In the rows, zero is written as 128.
These are runs of 8 systems, one row a step. Runs of the same system follow the same rule from any start.
run 1, Q213:
[[157  77 113 119 117 128 111 132 129 131 154  96 103 115 128 132 137 151
  124 147 122 106 130 170 130 121]
 [145 176 134  87 121 136 129 124 123 114 142 162 129 133 126 149 167 107
  116 116 113 134 161 106 127 118]
 [141 115 144 146 149 145  97 165 151 161 130  91 131 119 145 130  96 103
  112 141 149 125 140 149 140 130]
 [ 94 151  85 102 151 106 112 133 132  81  90 160 117 122 132 121 147 129
  120 116 123 137 114 114 124 131]
 [131  82 157 166 154 149 146 115 108 155 124  94 115 153 150 139 134 139
  143  93 151 111 144 138 126 108]
 [154 122  81  74 102 107 121 120 130 101 153 142  90 108 115 122 151 159
  117 159 104 107 118 157 118 148]
 [144 168 187 142 135 151 134 130 115 156 155 133 151 154 143 168 158  83
  123 118 131 149 179 102 120 104]
 [135 103  77 110 126 116  72 173 160 121 115 104 129  87 131 107  81 107
  103 169 134 112 104 153 153 152]
 [ 76 175 133 145 173 139 146 117 119 102  87 171 132 156 133 145 170 128
  135  64 128 153 134  88 124  83]]
run 2, Q383, 9 rows:
[[136 152 128 138 123 173 156 117 132 143 148 139 121 145 115 131 133 143
  143  78 130 108 135 128 155 109]
 [140 123 160 104 141 109 118 129 151 132 140 123 111 104 114 110 126 154
  112 163 119 142 133 166  95 150]
 [120 162 122 133 120 127 139 138 109 132 131 144 127 155 160 148 126  84
  132 130 153 128 138  84 133 166]
 [117  93 122 166 134 129  97 140 132 136 114 101 165 107 114 115 106 126
  138 149 114 135  97 157 123 102]
 [117 127 105  81 121 123 151 100 109  98  97 163 112 126 121 129 147 134
  112  95 126 100 137  85 139 116]
 [137 116 156 172 129 157 143 135 152 165 168  97 102 144 124 133 120 166
  139 118 141 129 127 166 139 113]
 [144 147 124  72 114  80 110 121 128  82 141 151 120 111 131 123 157 122
  121 170 112 148 141 127  99 171]
 [132 150 144 179 129 175 138 142 109 175 136 118 174 153 143 142  98  72
  151 107 145 122 135 107 147 129]
 [111  96  93  99 138 103  95 131 143 108  86 137 134  76  95  94 106 150
  101 164  96 119  85 154 112 117]]
run 3, Q383:
[[174 156 115 117  90 158 138 145 141 159 194 123 101 138 136 137 112 121
  130 138 140 101 141 143 155 168]
 [109 181 160 136 160 109  87 153 152 118 115 144 171 108 119 121 129 101
  120 159 107 185 126 139  95 128]
 [124  82 105 115 136 138 136 124  98 134  74 114 141 127 151 110  82  83
  119 103 163  75 128  85 155 158]
 [ 82 123  81 176 148 137 130 130 144 119 117 137  99 139 107 132 148 192
  142 107 110 138  76 164 128  75]
 [167  74 187  72 116 103 149  86 105 108 146 113  95 133 141 142 179 148
  119 123 138 120 192 114 109 128]
 [167 194  87 156  85 163 123 165 141 165 217 129 126 147 132 151 119 108
  152 159 121 127 115 160 147 163]
 [113 150 190 104 170  98  79 138 135 113  76 144 206  84 112 108 119  74
   97 162 100 179 145 111  87 113]
 [106  96  59 133 128 167 157 141 119 147  73 122 109 139 147 112  57 103
  115  79 178  50 101  85 192 155]
 [ 69 102 128 175 171 103 119 120 160  87 116 125  90 132 103 131 183 229
  145 112 104 179  91 182 101  56]]
run 4, Q422, 9 rows:
[[129 129  93 113 102 117 165 134 115 137 150 130  47 174 175 160 131 123
  117 126 180  96 141  87 152 189]
 [134 114 131 171 124  92  70 136 115  92 160  97 180 125 137 140 168 109
  173 177 101 189 121 164  91 118]
 [163 125 102  56 109 170 130 112 112 125  96 153 170  87  99  97  92  87
  105  94 113  59 143  95 166 124]
 [ 78 167 133 212 156 159 140 158 164 180 138 130 105 156 113 161 124 164
  119 121 125 161  89 150 129  63]
 [133  71 176  49 156  70 127 107 145  81  87 112  81  99 145  94 130 152
   98 128 159 125 170 120 109 177]
 [144 153  56 189  88 166 150 129  79 137 194 122 125 192 165 167 153 106
  200 105 145 108 116 128 150 156]
 [152 113 169  86 149  99  73 121 133 119 116 134 187  57  82  96 139 128
  104 196  58 156 126 184  60 104]
 [123 180 107 111 109 188 177 139 123 173 104 165 118 157 140 157  89  73
   86  69 168  71 148  38 201 122]
 [ 75  81 146 211 158  73  78 163 186 119 131  73  99 121 126 136 132 193
  131 181 127 204  79 195 107  88]]
run 5, Q691:
[[113  95  87  93 123  99 148 122  89 149  88 148  89 132 148 147 119 108
   78 163 140  82 117  85 114 151]
 [103 116 133 191 111 117 132 133 136 119 160 107 106 165 138 181 172 150
  141 124 137 169 127 120 144  71]
 [177 100 148  59  82 117 122  99 139  86 147 121 145  89  97  98 127 140
  129 127 113 111 156 123 151 136]
 [135 210 129 162 144 198 139 149 135 172 156 149 150 151 128 132 115 101
  151  89 128 124 129 140 140 129]
 [108 100 155 110 171  83  94 137 151 121  85 119 130  81 118  89 102 144
   99 179 117 149 108 166  80 152]
 [105 130  80 134 121 136 159 131  89 132 103 141 102 173 173 162 125  86
  124  98 171  94 132  57 159 152]
 [123  68 132 172 125 109 106 116 143 103 151  90 125 119 108 131 162 195
  158 142 104 158 104 188 115  74]
 [174 157 136  36  88 145 167  90  97 124 138 176 135 120 113 122 137 100
  107 108 119  79 173  75 136 153]
 [125 168 160 217 158 165 100 178 169 187 177  97 141 144 131 146 111 128
  145 148 126 173 111 191 120 110]]
run 6, Q367:
[[116 160 166 140 123 128 162 121 159 135 146 132 104 140 123 103 101 158
  144 115 155 143 125 127 136 174]
 [136 107 137 152 119 110 132 116 109 124 145 105 143 134 142 106 116 125
  171 151 136 134 117 149 103 186]
 [128 128  94 131 101 126 139 109  84 132 127 148 164 129 119 127 126 105
  145 149 104 109 100 111 114 136]
 [112 122 147 141 112 129 136 120 128 153 116 139 153 116  98 138 116 129
  104 146 108 132 111 105 129  80]
 [109 124 138 121 101 113 151 123 161 118 126 131  98 129 114 123 108 161
  113 121 150 132 121 101 159 131]
 [131 131 156 153 122 131 142 112 136 112 154 112 130 143 131 113 133 148
  171 103 142 144 136 141 134 147]
 [157 124 118 109 106 128 130 112 107 129 151 129 143 114 116 108 121 125
  149 152 111 109 118 151 107 168]
 [117 161 128 146 123 139 140 127 107 162 122 154 158 136 119 139 115  97
  123 146 112 128 110 106 112 127]
 [101  97 136 137 118  99 119 136 147 130 105 115 129 113 115 129 101 133
   99 159 135 139 107 108 138 112]]
run 7, Q457 (9 x 26):
[[120 118 137 145 169 146 121 144 116 191 100 128 140 113 120 123  98 113
   99 155 112 110 106 155  92 115]
 [ 97 119 113 103 127  92 128 144 142 114 102 138  76 135 146 159 138 127
   76 144 152 133 133  81 143 120]
 [139  95 125 177 113 149 123 136 141 122 163  84 120 151 140 147 140 144
  160 100 145 131 134 149 166  95]
 [157 129 111  69 135 126 103 114 128  81 132 145 135  95 110 102 160 140
  135 122  95 119 141 160 110 132]
 [146 167 157 131 150 177 149 130 104 185 133 144 147 145 138 139 120  86
  124 107 131 105 155 118 115 133]
 [109 113 115 129 146  91  86 167 160 132 109 111 112 101 135 121  97 124
   92 189 135 147 101 148 114 151]
 [ 98 119 106 147 124 126 141 120 107  96 106 128 121 167 156 162 155 111
  141  79 159 128 142  67 163 104]
 [151  74 113 139 127 152 118 121 142 139 144  95 123 101  98  99 117 181
  143 124 107  99 103 200 133 100]
 [139 190 141  59 140 125 144 109 115 108 135 186 104 134 129 142 188 126
  106 112 111 133 170 104  97 133]]
run 8, Q422, 9 rows:
[[131  84  84 103  92 133 126 120 104 124 100 131 148 114 116 145 115 101
   98 128 119  86 122  79 166  88]
 [101 139 137 158 131 140 129 132 166 116 138 129 114 135 104 150 156 176
  125  99 117 159 123 135 153  50]
 [162 106 170  79 145 131 137 113 151 111 139 110  85 116 135  97 130 160
  128  98 153 109 170 153 133 166]
 [140 182  88 158 130 147 129 148 111 145 176 139 118 160 156 140 141 109
  168 139 132 129 116 157 109 185]
 [135 110 151 108 151 108  89 133 106 137  94 128 186  90 122 113 114  79
  104 179  99 135 129 132  83 131]
 [ 96 128  74 138 104 151 147 138 124 144  96 146 120 143 124 158 103 106
   96 104 145  92 108  65 186  89]
 [ 96  85 166 160 152 101 114 122 165  96 122  97 103 126 114 129 157 194
  134 119 125 174 124 160 120  72]
 [178 123 121  61 112 147 164  94 112 101 154 134  85 135 141 105 146 144
  151  78 152  76 171 126 142 186]
 [149 185 122 181 131 150 108 152 114 174 196 131 152 145 134 151 149 109
  163 180  96 157 111 190  80 142]]
run 9, Q691:
[[112 186 147 100 123 137 150 135 151 151 108 172 134 118 104 119  89 110
   91 127 132 125 126  84 140 138]
 [ 90 104 147 182 155 112 127 147 159 132 112  94 108 141 147 116  95 148
  137 125 167 151 107 140 139 147]
 [120 101  86 100 103  98 151  92  98  75 114 141 117 131 129 105 141 149
  159 114 129 106 111 107 127 164]
 [150 122 149 171 118 166 157 101  84 171 165 122 155 154 121 146 149 127
  164 118 109 114 131 143 110 100]
 [145 150 142  87  93 102 118 130 149 141 150 150 135  91  90 121 111 132
   89 201  94 141 116 135 107 144]
 [ 95 168 160 162 139 137 131 154 145 138 106 129 153 150 150 143  96  74
  121 104 168 155 142  68 162 132]
 [103  65  87 145 128 103 108 134 161  90 102  92 113 101 115  88  91 176
  144 129 137 122  79 160 150 135]
 [120 141 121 107 130 150 195  71  70 117 110 174 117 160 126 127 167 143
  153  60 127  89 141  87 119 127]
 [172  97 168 161 112 133 132 123 126 189 200  91 113 129 117 138 132 161
  139 189 108 128 122 201  85 133]]
run 10, Q366:
[[132  90 156 138 144 123 107 133 120 150 120 109 140 117 128 148 145 121
  107 150 114 135 141 138 108  82]
 [136 146  93  78 118 137 136 133 134 119 130 153  89 128 129 139 138 127
  100 115 134  97 140 108 150 134]
 [125 139 162 167 140 136 103 151 159 123 151 102 142 135 135 141 139 128
  143 119 137 171 145 142 143 102]
 [151 101 104  76 141 123 118 120 115 107 111 127 112 108 138  97 125 125
  128 122 132  90 137 143 119 173]
 [110 169 123 180 154 162 128 141 119 151 137 140 142 155 133 156 147 117
  143 111 119 145 120 136 117  95]
 [140  70 146  81 135  92 112 127 129 126 110 109 103  98 133 122 126 134
   87 167 132 114 142 132 110 140]
 [119 186  86 141 116 158 141 136 124 117 146 155 123 165 140 160 152 110
  144  83 135 126 130  98 162 117]
 [141  67 167 129 142 107  85 137 154 123 127  80 142  92 119 111 119 142
  117 161 121 146 135 172 116 110]
 [134 175  85  85 135 158 161 110 100 116 119 177 109 146 136 122 145 118
  137  78 132  86 136 104 132 159]]
run 11, Q213:
[[147 134 112 132  95 117 115 148 127 132 183 120  97 151 149 191 172 117
  112 164 129 144 149 120 136 105]
 [153 120 137 104 127 130  68 154 147  98 127 107 173  98 127 137 136  84
  113 132 121 144 164 124 153  94]
 [116 160  93 122 167 175 117 152 145 123  94 143 127 126 132 114 113 114
  125  66 143 104 129 128 163 118]
 [105 104 153 126 187 121 136 120 141 132 101 124  77 126 133 109 136 181
  119 112 137 126 126 167  94 131]
 [149 108 112  98 111 106 153 105  88 119 153 132  78 154 161 146 168 133
  137 139 143 103 148 120 106 176]
 [164 137 123 148 111 136  90 151 118 148 185 111 149 130 134 172 163  99
  131 172 102 147 141 157 113  98]
 [135 139 117  79 131 136  87 150 135 116  88 140 171  91 118 127 110  69
   82 129 117 117 145  92 152 100]
 [ 84 144 113 166 173 162 133 159 168 138  97 126  95 145 136 130 107 147
  119  71 162 126 115 127 169 100]
 [118  71 147 101 159  88 135  96 133  79 106 112  78 117 133  92 153 195
  142 113 139 131 133 159  96 150]]
run 12, Q367, 9 rows:
[[155 166  97  79 122 152  82 167 131 125 115 143 167 105 137 148 117  40
   88 132 123 108 158  90 163 112]
 [ 80 142 114 158 196 155  83 180 186 129  73 122 131 107 121 117  99 129
   99  98 134 147 108 148 153  74]
 [108  67 134  89 184 110 149 109 135  98  73 116  48 131 153  99 134 179
  114  72 169  96 144 129 127 148]
 [169 115 111 151 138 162 144 115  90 141 197 106  73 178 167 166 200 156
  175 102 137 105 158 183 105 131]
 [189 165 125  60 116 104  78 137 103 112 174 153 152 101 134 154 187  79
  109 201  79 144 167 152  74 147]
 [122 186 101 135 131 169  89 189 134 170 102 142 186 121 141 159  80  16
   80 137 135 120 134  71 172 103]
 [ 46  95 106 153 195 102  81 168 199  90  37 111 109  94 115  99  92 168
   90 107 143 159  82 142 156  76]
 [121  58 142 101 163 142 196  72 107  96  88 113  47 164 157 105 154 196
  152  15 185  70 166 113 146 134]
 [207 127 128 137 119 156 130 115 105 153 252 105  72 158 139 163 218 186
  178 149  98 122 155 243  72 133]]
run 13, Q980, 9 rows:
[[165 150 151 130 107 152 157 127 115 181 178 124 115 151 140 140 118 109
  133 143 141 109 144 128 122 171]
 [112 161 123 138 129  87  86 155 143 113 132 136 157 113 127 136 130 100
  120 192 110 181 107 130 103 139]
 [112  98 107 139 123 143 120 132 109 116  80 116 172 129 138 132 102  77
  127  92 149 106 129  71 175 102]
 [ 93 110 101 155 144 141 145 125 161 133 115 130  83 124  97 112 119 207
  127 103 120 118  81 167 140  88]
 [150 115 184  72 132 112 172  73 101 105 134 142  99 138 131 112 170 160
  142  99 137 117 175 115  93 161]
 [178 153 128 154  83 145 126 150 131 182 218 106 123 144 139 148 112 109
  144 185 131 127 127 161 124 179]
 [106 176 122 110 136  93  66 151 129  85  97 156 206  94 116 129 137  63
  112 172  92 182 121 101 104 119]
 [ 98  78 107 170 138 171 133 145 129 161  67  98 148 136 136 135  68  94
  105  80 167  84 114  81 197  78]
 [ 72 118  95 126 161 107 155 106 161  90 101 155  44 128 100 100 154 250
  130  95 121 134  79 170 112 109]]
run 14, Q457, 9 rows:
[[107  94  62 156 106 124 152 131  82 173 123 132  92 157 144 175 129 121
  104 163 130  89  88 104 122 116]
 [117 100 148 138 109 107 105 128 149 112 139 115 129 116 103 164 165 157
  102 149 103 163 133 130 137  43]
 [173 142 128  78  89 160 133 124 150 104 158 127 127 117 116 123 124 121
  125  86 139 101 168 111 186 126]
 [130 187 144 151 175 156 105 152 157 133 140 133 146 121 126 101 123 128
  155 113 121 156 123 184 108 149]
 [122  98 138  93 152  98 132 116  98 117  82 129 120 123 157 110 117  96
  115 136 153 107 144  99 103 184]
 [106 123  70 185 121 145 140 144 107 169 140 126 110 159 138 163 124 130
  137 140 128 111  83 134 133 113]
 [124  85 159  98 127  90 108 110 137  91 110 121 129 101 110 134 161 152
  101 142 108 149 142 124 116  79]
 [164 158 110 113  91 180 155 129 132 147 169 138 117 143 126 140 121 117
  133  92 140  87 150 113 178 130]
 [123 155 163 141 173 115  84 150 165 116 129 120 148 104 119 104 133 138
  135 153 111 179 124 184  88 133]]
run 15, Q980 (9 x 26):
[[ 94 114 107 141 137 100  81 170 172 112  93 109 141  96 124 113  82 115
  100 162 136 150  93 128 148 127]
 [ 92 122 101 139 155 152 154 105 106  95  78 144 131 150 136 116 140 134
  157  42 146 104 124  95 154 105]
 [147  66 153 138 126 132 159  97 130 158 158  98  79 126 109 110 129 209
  140 134 124 103 115 190 103 127]
 [167 190 136  63  94 112 154 101  95 117 174 179 121 136 130 139 173 109
  131 154 109 125 160 107  89 182]
 [146 140 165 182 104 134  84 176 149 173 167  85 185 127 136 163  95  61
  116 187 133 169 138 123 145 113]
 [ 70 146  50 101 148 109  86 155 151  72  44 161 152  90 114 101  92 102
   97 119 121 127  81  91 161 118]
 [ 93  71 163 190 178 174 177  98 120 143  89  98 108 170 137 128 132 175
  155  24 162 106 136 120 153  63]
 [158  89 112  64 105  91 168  86 132 118 169 136  32 112 109  88 145 235
  133 162 116  92 108 196  82 199]
 [192 210 191 126  91 147 143 110  74 144 219 150 180 173 154 179 194  53
  168 142 111 159 203 100  91 158]]
run 16, Q366 (9 x 26):
[[121  99 107 168  79 101 112 149 104 124 146  95 139 163 171 192 139  69
  127 159 159 145 138  64 162 118]
 [129 101  68  93 102 122  81 133 150  66 107 126 162  80  91 108 124 131
  123 123  96 118 108 131 170  81]
 [141 143 186 124 155 194 165  96 133 149 123 142 143 130  96 106 131 155
  142  44 121 107 157 133 140  84]
 [136 125 141 126 144 117 144 141 158 170 162 115  50 128 135 112 107 184
  115 167 145 119 111 189  97 188]
 [117 182 135 136 126  90 125 127  94  94 144 152 148 163 167 153 170  77
  160 146 135 175 147  88  93 180]
 [145  61  85 146 107 137  79 154 103 152 113  85 181 104 133 139  89  70
  114 170 121  96 107 128 151 105]
 [ 83 167 108  86 151 140 137 115 151  93  68 190 128 107  85 112 139 155
   95  77 103 124 114  96 146  69]
 [143  71 203 164 128 152 169 110 148 168 159  71  84 157 135 136 118 177
  135  91 169 119 160 141 152 110]
 [143 167  67  95 111  94 122 125 134  81 179 154  73 128 133 112 161 169
  158 165 114 135 106 178  98 211]]

Name the system that made each run.
run 17:
[[110 116 150 155 137 139 148 118 149 144 126 120 111 130 108 117 117 172
  132 112 130 131 113 145 132 107]
 [139 128 141  88 120 110 152 103 115 113 132 145 106 128 130 108 135 143
  133 128 132 115 137 121 109 178]]
 : Q980
run 18:
[[117 111 127 126  98 107 137 139 152 153 130 121 107 116 115 126  82 138
   93 175 140 122 101 113 143 146]
 [ 88 147 139 165 124 114 149 117 130  97 119 135 138 154 133 129 135 132
  160 101 146 161 119  95 139 133]]
 : Q367
run 19, 2 rows:
[[131 153 121 122 110 107 107 155 145 107 150 121 113 140 156 152 137  97
  122 146 154 153 147 103 145 155]
 [131 107 104 137 137 134  84 145 128  94 110 103 170 112 136 117 121  97
  146 113 130 128 128 132 151 119]]
 : Q366
run 20 (2 x 26):
[[127 122 141  75  71 106 158 105 139 119 112 148 129 104  97 110  89 129
   92 140 135 109 126  66 160 145]
 [101 156 154 209 123 159 150 134 157 148 155 112 140 156 117 128 105 152
  169  99 141 159 105 140 155 113]]
 : Q367
run 21:
[[104 170 100 150 135 121 109 142 135 100 132 147 142 136 127 139 151 123
  146 129 114 162 112 134 122 119]
 [143  74 152 107 137 133 125 115 114 135  98 108 147 108 123 113 108 113
  113 121 132  99 144 118 130 116]]
 : Q691
run 22, 2 rows:
[[136 122 146 122 139 143 131 114 138 141 132 132 131 109  98 114 134 162
  123 122 104 122 124 162 115  98]
 [135 146 139  92 121 120 147 126 130 135 136 144  89 137 138 136 128 128
  104 135 145 119 148 106 126 162]]
 : Q383
run 23 (2 x 26):
[[113 150 123 113 164 113 114 138 146  92 106 136 118 123 146  92 118 125
  141 117 147 139 127 140 119 190]
 [136  84 113 157 153 151 129 123  83 153 113 103 142 140 152 125 125 110
  153 112 134  92 124 144 113 133]]
 : Q367
run 24:
[[139 133 115 115  87  80 112 122 127  83 171 126 117 131 135 142 164 132
  144 174 119 161 131 131 113 159]
 [162 140 130 132  95 160 105 136 118 130 146 116 199 117 118 135 117  70
  143 121 116 123 147 110 163 105]]
 : Q980
run 25:
[[139 162  83 100 103 149 130 132 135 128 140 158 123 118 107 130 120 125
  114 126 113 103 115 121 153 126]
 [110 144 186 144 167 136 123 135 149 144 111 128 145 124 125 121 121 126
  118 120 131 156 140 130 111 114]]
 : Q367
run 26 (2 x 26):
[[119 205 102 124 126 164 105 172 184 121 130 148 143 116 112 118  89 102
  117 106 137 137 120 118 184 129]
 [ 82  99 164 174 197 126 118 139 148 133  71 101 136 121 137  91  90 143
  138 101 152 145 110 151 119 128]]
 : Q422
run 27, 2 rows:
[[136 102 150 107 159 141  99 139 158 128 104 114 133  91 108 106 117 141
  103 117 119 122 137 158 133  97]
 [125 152 112 103 160 150 150 128 119 141 116 153  84 146 147 128 135 130
  118  94 144  96 140 123 122 156]]
 : Q980
run 28:
[[ 97 170 110 151 149 157 140 141 172 125 134 146  87 142 112 132 136 180
  127  83 131 138 110 147 152  94]
 [161  83 189  93 145 112 136 103 129 108 140 100  97 123 141 108 153 159
  139 120 146 126 173 153 103 160]]
 : Q457
